(in the rows, 128 means zero)
One turn or mirror swaps these rows in pairs. Which row does each one swap with?
Z571: [157  78 143  96 129  93 139 116 118 120 127 142 135 128 143 160 110 122
 148 133 138 126]
Z949: [130  97 150 129 109 136 114 138 118 106 118 142 113 129 101 163 119 131
 155 128 162 161]
Z797: [118 108 127 100 135 103 127 129 133 120 116 124 121 127 109 158 123 127
 174 107 148 133]
Z530: [148  87 123  97 130 135 114 125 122 111  96 148 133 166 111 139  91 128
 143 132 139 140]
Z861: [155  90 134 127 162 123 122 122 120 119 121 153 124 134 101 144  99 149
 145 138 128 136]
Z62: [152  88 160  90 108 119 126 113 107 139 142 151 136 134 128 123 110 115
 166 133 138 123]
Z925: [159 110 125 121 105 121 141 112 130 126 131 160 121 122  87 165  97 125
 131 141 128 122]
Z815: [117  90 151 117 119 114 112 140 127 123 150 148 117 113  87 146 108 129
 157 149 138 124]
Z819: [137 126 139 113 107 122 130 123 118 127 124 132 113 115 126 139 127  84
 153 125 149 139]
Z780: [149  82 157 110 119 103 106 150 126 122 111 147 133 130 129 153  98 111
 149 153 148 130]
Z564: [139 108 142 105 105  97 130 144 132 111 154 132 118 114 119 139 101 134
 135 142 150 113]
Z699: [144 112 143 103 137 122 126 112 121  90 139 142 124 146 133 139  85 134
 146 123 158 138]
Z513: [134 120 134 107  88 130 136 125 124 111 110 152 125 148 104 124 106  95
 151 135 126 127]
Z272: [158  97 135  97 101 107 151 115 134 132 113 149 120 123 119 118  98 139
 119 142 137 128]
Z143: [129  86 136  98  88 128 130 101 118 103 116 133 127 104 103 142  98 118
 141 132 149 139]
Z339: [123 101 168 109 110  88 141 124 107 132 124 144 147 125 118 157 112 142
 156 129 137 133]
Z32: [141 110 132 120 141 124 130 127 127 139 121 168 128 169  99 136 119 147
 145 138 142 135]
Z81: [140  99 143  89  92 119 132 126 123 130 125 157 124 115 116 138 133 166
 147 123 138 136]
Z10: [148  95 132 106 120 130 139 138 122 134 117 164 133 118 116 106 115 118
 122 160 137 131]
Z740: [144  94 131 109 107 125 124 142 122 131 135 131 123  99  88 141  82 112
 146 123 158 136]
Z864: [151  88 122 101 123 126 122 157 118 142 132 144 121 138 104 146  80 139
 158 124 150 147]
Z896: [115 109 132 123 122 133 110 134 123  98 125 146 117 142 101 153 112 129
 162 122 147 164]
Z934: [168 112 120  95 125 142 134 116 133 129  97 137 113 129 118 132 102 136
 156 116 146 125]
Z45: [136 104 144 105 153 122 126 131 130 109 121 166 131 109 131 141 119 130
 158 129 112 143]
Z327: [137  99 135 113 134 122 125 122 124 122 113 163 123 127 112 144  81 174
 151 131 148 143]
Z441: [131 127 148  91 109 114 136 134 103 126 131 153 131 157 113 152  83 110
 149 138 135 149]
Z704: [139  85 124 109 124 112 119 154 118 108 105 160 139 139 120 163 134 127
 146 130 153 145]
Z141: [143 105 140 120 138 124 130 118 121 126  96 163 125 129 122 143  69 147
 152 126 144 141]
Z252: [143 118 134 100 127 133 134 123 117 115 114 142 129  99 107 139  63 124
 149 134 154 134]
Z672: [148 118 139  95 121 107 149 113 117 142 124 144 129 107 126 128 106 131
 146 145 135 102]
Z222: [140 102 127 102 148 125 135 103 110 120 137 156 122 126 115 144  91  94
 146 126 157 142]
Z134: [143 122 137 110  96 114 132 117 123 118 131 140 127 115 109 135 154 104
 143 132 151 135]
Z504: [142 108 136  93 145 117 130 127 124 123 111 140 124 151 122 137 115 170
 146 135 129 134]
Z277: [137 119 136 115 113 126 126 124 121 128 134 166 132 167 110 140 139 117
 144 138 124 137]
Z102: [124 103 130 112  95 139 131 130 133 117 105 150 110 135  87 121 112 116
 134 132 143 159]
Z494: [157 117 131 112 116 118 155 107 138 134 125 134 122 125  96 124  84 135
 132 131 154 137]
Z696: [158  86 129 118 123 137 134 158 134 113 107 160 127 128 111 130 114 108
 131 147 143 148]
Z664: [147  86 149 116 113 130 135 135 123 116 113 149 130 170 102 146 110 121
 160 129 170 137]
Z850: [145 101 136 113 103 115 137 124 120 115 127 136 124 109 115 143 131  83
 142 139 155 127]
Z990: [145 108 139 112 122 103 151 117 116 136 145 161 125 111 106 122 107 123
 131 141 113 129]
Z336: [139 102 136 108 148 111 132 125 131 106 107 134 121 122 107 137 153 115
 149 134 150 136]
Z653: [128 101 156 102 134 119 109 107 107 125 143 142 139 130 117 143 116 121
 172 109 147 137]
Z742: [153 106 112  95 114 127 119 141 139 115  93 152 118 106 109 123 110 117
 142 131 151 117]
Z292: [141 107 128 115 123 122 122 124 115 127  97 124 132 122 121 141  62 119
 145 132 136 138]
Z858: [133 102 147 103 143 115 115 121 121 125 132 133 138 116 129 129 127 165
 146 140 139 139]
Z808: [126 112 120 114  98 123 126 109 126 106 121 147 111 128  83 130 115 125
 125 137 140 157]
Z860: [134  94 142  83  96  95 146 147 126 135 124 155 137 137 110 129 126 117
 139 138 129 124]
Z70: [132 104 135 102 106 122 134 136 129 114 131 136 114 140 105 142  68 140
 156 137 111 140]
Z54: [141 111 126 123 124 142 113 134 134  97 109 143 118 128  97 140 117 130
 152 123 157 164]
Z331: [135  98 132 104 133 119 126 126 118 128 107 138 128 140 115 145 160 112
 142 132 155 134]
Z512: [126 112 156 109 121  93 113 113 123 133 136 155 138 113 117 158 114 145
 162 130 151 120]
Z855: [124 104 122  95  98 123 117 153 113 134 129 142 131 133 135 120 118 104
 142 140 139 141]
Z633: [136 116 149 105 111 104 141 128 105 147 125 148 135 108 120 147 111 141
 143 149 129 107]
Z353: [131 117 137  90 106 122 127 113 113 109 118 174 133 144  99 145 135 149
 154 118 148 130]

Z949 pairs with Z819
Z860 pairs with Z530
Z10 pairs with Z32
Z331 pairs with Z102
Z740 pairs with Z653
Z252 pairs with Z512
Z339 pairs with Z292

